128 stands for zero in the data rows.
Here are some numbered points:
tensor([130, 197, 147, 135,  79, 106, 188, 120]) 0
tensor([106, 105, 116, 132, 134, 127, 105, 126]) 1
tensor([117, 137, 138, 140,  94, 146, 160, 146]) 2
tensor([183, 162, 142, 114, 117, 117, 172, 126]) 3
tensor([ 88, 145, 155, 115, 144, 134,  94, 134]) 4
tensor([ 64, 153,  88, 125, 124,  82,  43, 144]) 5
tensor([166, 198, 137, 107,  97, 128, 155, 127]) 6
tensor([149, 111, 121, 143, 101, 146, 183, 137]) 7
tensor([ 94,  86, 128, 145, 176, 144,  86, 118]) 8
tensor([160, 140, 127, 119, 139, 130, 131, 131]) 9
tensor([129, 121, 122, 110, 177, 136,  77, 147]) 10
tensor([172, 141, 167, 104, 133, 129, 154,  96]) 11
tensor([108,  99, 111, 139, 146, 123, 133, 142]) 12
tensor([119,  79, 129, 128, 129, 145, 121, 125]) 13
tensor([142,  85, 110, 150, 110, 150, 145, 150]) 14
tensor([119,  71, 122, 113, 116, 141,  95, 124]) 15
tensor([ 95,  75, 128, 143, 178, 132,  86, 115]) 16
tensor([146, 108, 126, 133, 142, 116, 100, 111]) 17
tensor([ 90,  95, 118, 101, 197, 156,  51, 141]) 18
tensor([103,  51, 105, 112, 108, 130,  90, 113]) 19
tensor([181, 159, 155, 130, 129, 164, 187, 115]) 20
Which point above is nearest to each new point by angle, seen from the average point of the numbered points? Its number follows each.
tensor([102,  42, 125, 162,  89, 135, 156, 123]) 13
tensor([ 59, 206, 115, 148,  88,  86,  98, 165]) 5
tensor([ 91,  82, 128,  86, 180, 159,  72, 117]) 18
tensor([117,  89,  96, 131, 104, 116,  92, 130]) 19
tensor([ 81,  80, 103, 119, 157, 139,  78, 135]) 1
tensor([134, 119, 125, 111, 114, 129, 103, 128]) 15
tensor([100, 131, 114, 113, 145, 128, 104, 134]) 5
tensor([174, 206, 145, 133,  97, 116, 178, 130]) 6
tensor([102, 116, 140, 113, 167, 136,  85, 131]) 18
tensor([136, 106, 153, 155, 125, 136, 161, 127]) 7
tensor([ 89,  80, 100, 144, 157, 110,  90, 135]) 1
tensor([146, 160, 157, 126, 118, 143, 170, 118]) 20
tensor([ 74,  77,  89, 152, 147, 138,  77, 164]) 1
tensor([134, 114, 139, 144, 145, 137, 138, 111]) 20
tensor([128, 131, 146,  88, 160, 132, 122, 120]) 11
tensor([134, 144, 142, 109, 166, 113, 108, 124]) 10
tensor([ 92, 123, 109, 148, 136,  96, 101, 138]) 5
tensor([151, 135, 151, 112, 132, 147, 130, 120]) 11
tensor([113,  98, 139, 128, 139, 124, 107, 113]) 16
tensor([ 79, 151,  99, 120, 124, 110, 101, 159]) 5
tensor([ 99,  72, 109, 118, 166, 125, 103, 149]) 16
tensor([ 94, 192, 109, 154,  96, 114, 133, 153]) 0
